 16   15   16  -19   15  -19  -19   16   16   16  -19  -19   15  -19   16
-48  -48  -48   43  -47   44   46  -48  -48  -48   45   46  -47   46  -48
 24   23   24  -27   23  -27  -27   24   24   24  -27  -27   23  -27   24
-32  -32  -32   28  -32   29   30  -32  -32  -32   29   30  -32   30  -32
 38   38   38  -41   38  -41  -42   38   39   39  -41  -42   37  -42   39
 46   45   46  -48   45  -48  -49   46   46   47  -49  -50   45  -50   46
-12  -12  -12    8  -12    9   10  -12  -12  -12    9   10  -12   10  -12
 38   38   38  -41   38  -41  -42   39   39   39  -42  -42   37  -42   39
-34  -34  -34   30  -34   30   32  -34  -34  -34   31   32  -34   32  -34
-15  -15  -15   11  -15   11   12  -15  -15  -15   12   12  -15   12  -15
Out: -34

40  26  50  31  67  71  55  59  49  45  42  39  36
68  33  62  45  21  40  46  63  32  69  58  59  17
50  67  79  77  50  28  58  56  51  40  71  40  43
65  20  54  82  69  33  26  29  41  30  47  36  60
17  64  11  35  63  52  54  55  60  19  31  54  70
63  58  61  51  59  33  36  20  93  54  62  19  97
64  61  55  57  41  49  52  35  55  45  56  56  30
72  54  90  33  12  55  75  34  41  94  50  58  28
70  60  23  65  72  66  50  40  39  41  40  43  40
Out: 28

403  499  403  502  505  404  404  404  504  506  403  506  404  502
744  170  738  167  160  744  746  748  163  159  736  159  747  167
195  701  199  707  717  195  194  193  713  718  199  719  194  707
475  430  474  432  433  475  475  476  433  433  473  433  476  431
495  411  493  412  412  495  495  496  412  413  492  413  496  412
177  718  180  725  735  177  176  174  731  736  181  738  175  725
546  362  544  362  361  546  547  548  361  361  542  361  547  361
438  466  438  468  470  439  439  439  469  470  437  471  439  467
776  139  771  135  126  777  779  781  130  126  768  125  780  134
659  252  655  251  246  659  660  662  248  246  653  245  661  250
181  714  184  721  731  181  180  179  727  732  185  734  179  721
815  101  809   96   87  816  818  821   91   86  806   85  820   96
Out: 721

-171  -345  -359  -224   -79    34  -970
-403  -389  -269  -105  -193  -110  -452
 -20  -202  -121  -295  -203  -409  -494
-268   345  -409  -159  -253   -58   488
 -88  -146  -489  -274  -142  -198  -347
  -7  -396  -239  -301  -171  -218  -358
-333  -432  -551  -207  -161  -257  -171
-204  -140  -192  -353  -152  -176  -210
  37   110  -637  -275  -103  -102   -33
  51  -717  -300  -263  -296   108   -64
-784  -414  -316  -285  -390  -171  -557
-348  -187    54  -170   -44  -249   585
Out: -557

4670  3008  5672  5824  7440  8032  6199  5385  6632  6016  7633  8689
5658  4428  5114  6902  6892  6434  5797  5469  6838  5267  6325  7022
6146  7350  6841  4447  4286  5061  5996  6285  4740  6640  4919  4137
6231  8331  4878  6037  4902  3447  4371  5787  4361  4737  4745  3662
6165  6592  4180  7457  6278  4653  4476  5225  5822  4061  5613  5445
5683  7150  2778  8184  6866  3354  2612  4875  5030  2995  5846  5715
5748  7428  6130  4719  4599  4554  5176  5894  4466  6009  5073  4469
5654  5686  7206  4368  5018  6479  6330  6083  5485  7160  5826  5921
5295  3941  3608  8360  7897  5270  4527  5057  7331  4183  6179  7692
Out: 5921

 638   583   677   500   434  -328   460   594
 189   207  -484   248   402   119   168  -454
-372  -413   -37    20   122   258   373    -2
 -49  -107  -254  -338  -193   618  -545  -444
 324   611   161   424  -136   554   -81   134
-555  -221  -336   485   410   661  -455  -165
Out: 134
---
[[  0  -4 -46 -18 -15]
 [ 31 -40 -29   0  -2]
 [  0  -4   6  -8   5]] -> 0

[[ 15 -30  47  47  11]
 [  7 -39  52  49  29]
 [ 20 -11  29  32 -15]] -> 15

[[ 38 -44  39  40  44]
 [-39  46 -40 -41 -46]
 [ 27 -34  30  29  34]] -> 38

[[-20  -9  10   0 -40]
 [  9   0   2  -1   4]
 [ 13   2   6   0   2]] -> -20

[[ -4  -6 -15  -7]
 [-33 -40   4 -38]
 [-20 -18  14 -12]] -> -4

[[ -2   0  -1   0  -1  -3]
 [ 26 -29  18  23   9  40]
 [ 13 -35  23  25   9  50]] -> -2

[[-26  22 -31 -17 -21  20  16]
 [ 39 -43  46  46  46 -40 -44]
 [ 19 -28  18  21  30 -21 -15]] -> -26

[[ 38  32 -25 -32  28  25]
 [ 37  34 -28 -37  31  33]
 [ 36  32 -24 -37  28  27]] -> 38

[[  1  -2 -15 -30 -14  22  28]
 [ -5   0 -22  14  30  -5  -5]
 [-43 -16   1 -29 -19  10  12]] -> 1
---
3373  1755  2046  7760  8020  7630 -> 8020

-30  -16  -19   16    4   -8   41 -> 4

5132  3207  1448  7308  5963
9725  3329  2456  5274  7336
8087  5637  5815  5177  6641
-> 5963

-438   478   757   275   189
 114  -578  -480  -321  -355
-237  -339   299   131     8
-> 189

 56   65  243  170  202  142 -> 202

4  2  8  2  2  3  2 -> 2

 26  -46  -37   29   40 -> 40

 21  -26   21   -8   33
  4   45    4   30   -6
  3   49    4   32   -8
-> 33

7  4  2  3  3  2  2
9  1  2  2  3  2  3
9  1  2  2  3  2  2
-> 3
---
[ 41 -21 -16 -29 -47  51]: 41
[ 21  27 -34  33  45   4  -7]: 21
[-32  48  42 -34 -46  36  35]: -32
[ 22 -37 -29  25  33]: 22
[-49 -41  37  46 -38 -35]: -49
[ 27 -39  35 -31 -34 -34  29]: 27
[-46  46  32 -40]: -46
[ -7 -21  10  14  47   8]: -7
[ 5 38  7  0]: 5
[ 34 -43  26 -32 -38 -30]: 34
---
[29, 46, -24, 31, -42, 30, -7] Answer: 46
[[-12, -28, 6, -33, -28, -34], [34, 14, -4, 51, -30, -41]] Answer: -28
[30, -15, -29, 43, -27] Answer: -15
[7, -44, 4, 18, -49, 23, 5] Answer: -44
[33, 12, 6, 0, 49, 32] Answer: 12
[-42, -5, 26, 47, 13] Answer: -5
